rotation ticks, each row followed by its count of ticks:
The counts run from 0 to 150.
[ 19   4   0   7 -16  21  -5  20  70 -39  23 -16  17   5 -21 -22 -21  -6
  -1 -12 -21 -14  -8  40 -10  17  34 -29  11  27   9 -14 -49  -3 -60 -45
  26  29  30  27  12  26  31 -33   7] | 28
[  3  14  17 -11  16   0  23  49   8   8 -10  12  26  -8   9  10 -50 -35
  20 -57 -17 -36  -4  -9  27  -6 -26 -14 -48 -17   2 -29 -47 -33 -61 -26
  37  24 -12   5 -30 -31   9 -38 -12] | 12
[  9 -55 -45  11 -26 -19 -39 -22 -19   3  24 -10 -13 -30 -20  -5  -6  10
  -3  38  -7  -9 -14  -9  12 -22  12  -1 -20  24  27  55 -31  16  20  -9
  53  61  30  54  22 -19 -29 -37   1] | 57
[ 27 -47  41  30  23  14   9 -13 -30  47  -5  -1   1  -2 -35  50 -35  -6
 -13  17  29  12 -59 -12  30   5  30   4 -17  -3  -3  76  30  21  17 -21
  21   4   4  -6  12   6 -24 -21  41] | 75
[ 19  41 -23  11  -3 -14  20  -6 -19 -38  23 -45  36 -24   3  32   0   1
 -17   8 -42  -8 -28  -7  -9  41   4 -31   0  32   1  12 -41 -33 -45  22
  11   2  33  64  -2  42 -47 -20  -6] | 114
[ 45  13  23  25   1   7   1  15  62  17  -8  34  -9   6   9 -11 -59  -2
  55 -25  -9 -17  16  -2  15 -16 -16   1  -8  -7  -2 -34 -25  -2  -5 -50
  60  36  -7  36 -25 -38  12 -41 -24] | 139
[ 19  42 -20  17 -11  -2  19 -14 -45 -39  35 -50  25 -13  -7  10  -6 -23
 -17   0 -13 -16 -19 -26  29   3 -36 -17 -22  52  23 -13 -43 -20 -31  18
  44  27  -3  48  23 -11 -19 -48 -37] | 112
[  9  30  21  23  30 -15 -26  15  22   5  23  24  -1  56 -31 -16 -30  47
  55 -52 -30   3  19   5  27   1   6 -16  -8   8 -48 -20 -27   4   2 -46
  44  27  -7  46 -28   3  -4  33  33] | 136
[ 33  24 -18  39 -36  27  31  19 -14  14  29   3 -17  26  19  -3 -49  -6
  -7  -5  24 -20 -19  -5  -9  31  16  33 -65 -39  21   5 -19   8 -42 -62
  -8  34  20  -2  -3  -3 -13 -36  40] | 85
[ 27 -39   8  19 -33  24 -14  -6  -9 -18   8  -4 -22 -42   5  39 -57 -32
  -3  18  19 -15 -15 -19  49  19  14  28  -2  12   9 -25 -39   5 -40  43
  41  26  -2  29 -34  -5 -40 -27 -19] | 1
[ 28 -36 -27 -20   2  11  -9 -22   4  10   2  -7  -2  26 -68 -54  17  23
  60 -16 -21  22  -1  49  23 -18   3 -10   1  37   9   3 -43   0  24 -23
  14 -38   9  32  27 -33 -12  32  34] | 48
[  4  49 -38  10 -10 -22  14  -7 -49 -38  41 -43  25 -20   2  10 -12  -2
 -14  17 -24 -27 -17 -24   5  38 -25 -22 -28  23   2   1 -48 -29 -34  13
  29  24  10  63   7  21 -43 -32 -14] | 113
[-25  61  12  35  32 -13  17  22 -17   7 -28  17 -29  -5 -25  15  12  -5
  64 -20 -44  16  14 -24   6 -25  -3 -27 -25  34  -4 -36 -48  -7 -37  31
  40 -14 -30  48  -7  11  -2   7 -19] | 123
[ 19  32  15 -17  35   8  -9  40  19  10 -14  -8  27  29 -44  51 -37  12
   4 -73 -12  -9 -15  -9  36  -6   7 -33 -22  -3 -46 -11 -36 -12   0  -2
  51  34 -30 -11 -27  25  -8  38  16] | 8
[ 40  -2  -3 -39 -12   3  27  -5  23   9  -2 -30  17   0 -29  25   2  10
  46 -36  -3  -4   9  -3  18  26  -5 -13   1 -15   6 -12 -41 -36 -13  28
  55 -52  16  17 -20  46 -67  47  38] | 118
[ 23 -12   3   9   4  27   4  36 -52  24  -6  48  10 -23 -13   8 -15 -33
  13  49  37  -3 -14 -14  21 -18  51 -14 -19  -1  37  29 -28  -9  12 -42
  14  19   1  16 -19 -21 -15 -75  10] | 71
[  5 -14 -16  14   5 -36  19  39   9  80  -5  52 -18  -9 -29  -9   8  -2
  29 -24 -17  24  -5 -14   0 -43  20  11 -65 -31 -17  37 -26 -28  18  -8
  37  34  18   6  16 -11 -17   6   7] | 66
[ 15  87  -4  21   1  -7  16   7 -36  43  16  -6   7  50 -12  37 -25 -19
 -36 -47  14  -5 -43  -3  -5  15  -3 -18 -48  19 -26  20 -22   9  40   2
  -1   4  -1 -27  34  32  17 -13  -4] | 94
[ 29  13   4  -5 -39  26   8   0  51 -34  47 -19  15 -17 -17 -52 -22  -1
 -10  -6  -2 -22  -2  41 -10  28  13  -1  18   8  11 -25 -63  14 -44 -50
  38  17  47  19   8   2  24 -26  19] | 29
[-25  61  16  52  15 -27  10  14 -28  22  10  11 -25 -41 -30   8 -32 -13
  10  14  -9  14  32   7  -3  -6  -9   6 -23  17 -13 -34 -53   4   8 -13
  48  29  24  54 -21  10 -21 -16 -39] | 125
[  7 -23   3   6 -34  56  -5 -18 -43  26  32  16 -31  15  -1  -4 -30 -37
  -2  14  68   1 -26   3  35  27  14  32 -24   8  24  10 -34   9  -2   7
  22 -11  32 -46  30   8  -3   6  54] | 89
[ 21 -34  -3  20 -38  70  -6  -8  -2   7  12  -5 -46  18   0  15 -27 -40
  -1  13  53   4 -21  10  34  26  34  33 -29  16  37   8 -25  20 -50  -4
  19  -7  32 -37  26   1  -5   4  48] | 88
[ 28 -11  97   7  -3  32  -9 -19   9  12   4  -7  25 -11 -40  18 -53 -14
  20   2  17 -22 -25  22  51  23  -7 -31  23  26 -22 -11 -23  33   7  -4
  61 -12 -16 -23   7  17  17  13  15] | 20
[  8  -6  40  31 -51   9  12 -47  13  33  15  -2 -30 -30 -24 -45   0 -15
  37 -24  -9 -33 -22  35  -6  14  12  15  17   8   2  -8 -41  48 -54  17
  29 -59  12   2  20  11  24  24  35] | 33
[-11 -33  22  17  50 -20 -20 -17 -20   8  26  -7  27  -9 -39   1 -14  26
  32 -35 -14 -40 -17 -29  46  17  -2 -18  39  18 -28  28  -1  -6 -47  15
  48 -32   3  44 -33  -7 -17  16  27] | 132
[ 17  39   0  16  -3  -4  22 -11  -7 -21   8 -17  12  -8  -1  18 -21 -36
  -2   1 -14   6 -18 -25  33   4 -19 -28 -20  81  13  -5 -41 -29 -14  39
  50  15  -1  34  49   0  -7 -50 -66] | 111
[-12 -47   1  17  13 -18 -15  -9 -14  37  40  10   9  62 -18  43 -25  19
  14   0  37  -3 -21 -40  55  25  33   4 -17  -2 -31  62  10  -8   4 -21
  22  16 -22 -19  25  20 -16  29  45] | 77
[-22  22  63  17  -7 -30  -5 -36  10  27  43  26  38  21  -8  10 -35   0
  23 -38   1 -49 -18  -7  35  16 -29 -32  12   0 -56   4 -10   4  -7   4
  44  -3 -30 -18  28  49  25  -1   8] | 22
[ -1 -55 -45  11 -15 -40  -3 -33 -13  22  32 -33  19   9 -41 -26   6  19
  21 -27 -26 -42  -3  31 -26  22   6  -8   5  17   2  37 -21  10 -53 -18
   5 -40  28  57  11  -8 -21   6  20] | 45
[ 30 -51 -56 -13   5   6 -38  -8 -12 -11   0   1  20 -18 -18  10  27  18
  15  29  -7 -12 -34 -14  11 -10  62 -34  28  24  24  62 -44 -11  19  13
  32   4  16  41   1  21 -36 -17  36] | 59
[-37  -7  21  10   6 -14  13  37 -18  -8  -4  24  17 -10   8  -2 -41 -23
  17 -39 -19 -54   0   4  19   7  -5  -9 -34 -14   4 -37 -52 -14 -93 -28
  28  29  -9  12 -27 -18  12 -29   0] | 13
[-36 -11  66  10 -19  10 -28  -5 -37  -8  20  20  18  -8 -28  22 -47  -3
  23  20  11 -16  -5  37  16  54  29 -27  24   8 -17 -22 -34  13 -16 -25
  30 -14  13  -3 -20  55 -12  17  32] | 18
[  7  26 -41   5 -30 -34  26  32  22  33  26 -25  15  32  -8  33 -34 -31
 -48 -42  28  -1  -3   6   6  38  23   9 -43  24 -18  10 -39 -22 -36 -14
   4  35  32 -13  25  12   8 -16 -52] | 97
[ -8 -25  17  25  -7   9 -61 -28 -38 -17  27  33 -16  -8  -5   2 -36  15
   9  -9   5 -49 -38  25  -6  20   5 -13  10   7   4  15 -35  27   2  -2
  38   1  37  28 -39  39   2  -4  76] | 145
[ -3  -8 -28  58 -41 -54  -2 -24 -13  24   1  36 -22  -3  15  -4 -14  22
  48  17 -27 -15 -13 -17 -30 -25  15 -20 -39   0   5  23 -19   2  17   5
  15  12 -28  60  20  12 -28 -46 -33] | 54
[  5  32 -36   0 -20 -20 -15  -1   5   5  -4 -15  20  18 -33  -6   5   2
  -1 -30  -3 -54  21  23 -18   8  26 -62  22  35   6  10 -53  37  29 -24
  43   3 -28  44  20   3  36 -60 -51] | 40
[  0 -11  88   2 -15  21 -14 -14   9  11  -1  31  32 -22 -32  38 -52  -9
  27  12  13   1 -29  44  34  41  23 -45  32  28 -23 -12 -19   9   8  -1
  35 -17   1 -15  -5  49   8  15  22] | 19
[ 15   6  10 -14  -2 -19 -42 -19  12  49  21  35  21  22   0   1 -19  21
   4 -65  22 -52 -32  19   9  -6   5 -35  14 -11 -45  21 -34  26  55  -4
  55   8   3 -28 -11  19  19  14  13] | 149
[ 33  23  29   9 -23  24  25 -26  -5  20 -17 -28 -17  31 -35  42 -37 -19
  47  -8  11  29  -5  17  24  24 -28  -9 -35  39  -1 -34 -20  15  26  11
  36 -17 -19   0  56  18 -27  26 -28] | 107
[-21  10  34  22  -4   5   2 -38  -6  35   5  18 -28   1 -33 -26  -5  -5
  50 -31  -4 -17 -16  30 -21  -7 -27 -37 -18  32  22  15 -20  35   8  12
  54 -52  18   3  39  40  40  17  34] | 35
[ 32  23  28  30  -3 -15   6  24  83  22   0  55  -2  19   8  -4 -43  13
  50 -33 -14  13  15  11   4  -3  11   2 -17   2 -31 -27 -29 -14  21 -34
  47  12  29  30 -30  -2  -4 -20 -18] | 138
[ 25 -37   2  22 -45  44  10  10  12   1  -7  14 -27  27   4  46 -41 -39
  11   9  46  12 -22   1  -2  35  50  11 -31  -2  50  10 -20  -2 -54 -18
   0 -10  32 -14  -3  31   0 -22  44] | 87
[  0 -27  16   5  29  30 -39 -16 -55 -28  -8  -2   8 -12 -14  50 -30  -7
  -3 -30  -8 -24 -65 -26  35   8  -4 -22   3  24  -1   6 -29  -6 -41  51
  42 -14  -2  21 -38  35 -20  13  48] | 4
[-21  63  15  12  29 -13  26  13 -31  36 -14  35 -11  -6 -11  -9   9  -9
  68 -32 -21   2  12 -28  16 -14 -24 -20 -26  11  -1 -29 -51 -30 -11  29
  56 -35  -6  28  -7  14 -29  18   3] | 122
[  9 -21 -33 -10 -28  -4 -11 -20  -8  14   2  21   5  38 -54 -61  17  32
  69  -7 -10   3   8  34  24  -8  11 -10  -4  20  -8  -8 -46  11  40 -24
  14 -40 -20  25  23  -9 -14  37  25] | 49
[ 53  10 -15 -17  -3 -12   5  -5 -12  49  12  24  40 -16 -24 -26  37  34
  11 -18  -9  -7 -59 -13  16 -26  29 -12  -7 -29 -33  60 -27  -3  47  21
  35 -11   3   8 -11  -7 -44  10  54] | 62
[-22 -10  58   6   1  30 -28  12 -61 -24  16   3  11 -21 -43   7 -64  -4
  12  12   4 -29   7  41  22  27   4 -11   1  13   7 -26 -38  23 -38 -51
  31  13   4   9 -26  36  -4   1  58] | 17
[ 22   6  50  21  67 -10   0  -5  25  25  20  27  27   2 -40  -9 -21  30
  29 -37 -34  22 -28   7  28  -5 -20 -20   6  30 -50  15  -2 -28   3  -7
  46 -17  46  34 -25  -6 -18  20  37] | 134
[ -1 -26  20  29   5   2 -63 -24 -10  -8  11  37  -6   4 -20  26 -32  13
  11 -14   0 -20 -38  29 -16  13  38 -37  22  18  -5  26 -33  17  11   1
  22  -7  35  14 -32  58  11   2  66] | 146
[ 28  16  10 -21 -45  28   3 -11  34   2  38  -4  10 -16   6 -47 -22   0
  13 -11   5 -46  -3  49 -16  30  -2  -6  14 -24  15 -10 -65   3 -14 -40
  36 -12  47  10 -14  13  -1 -21  32] | 30
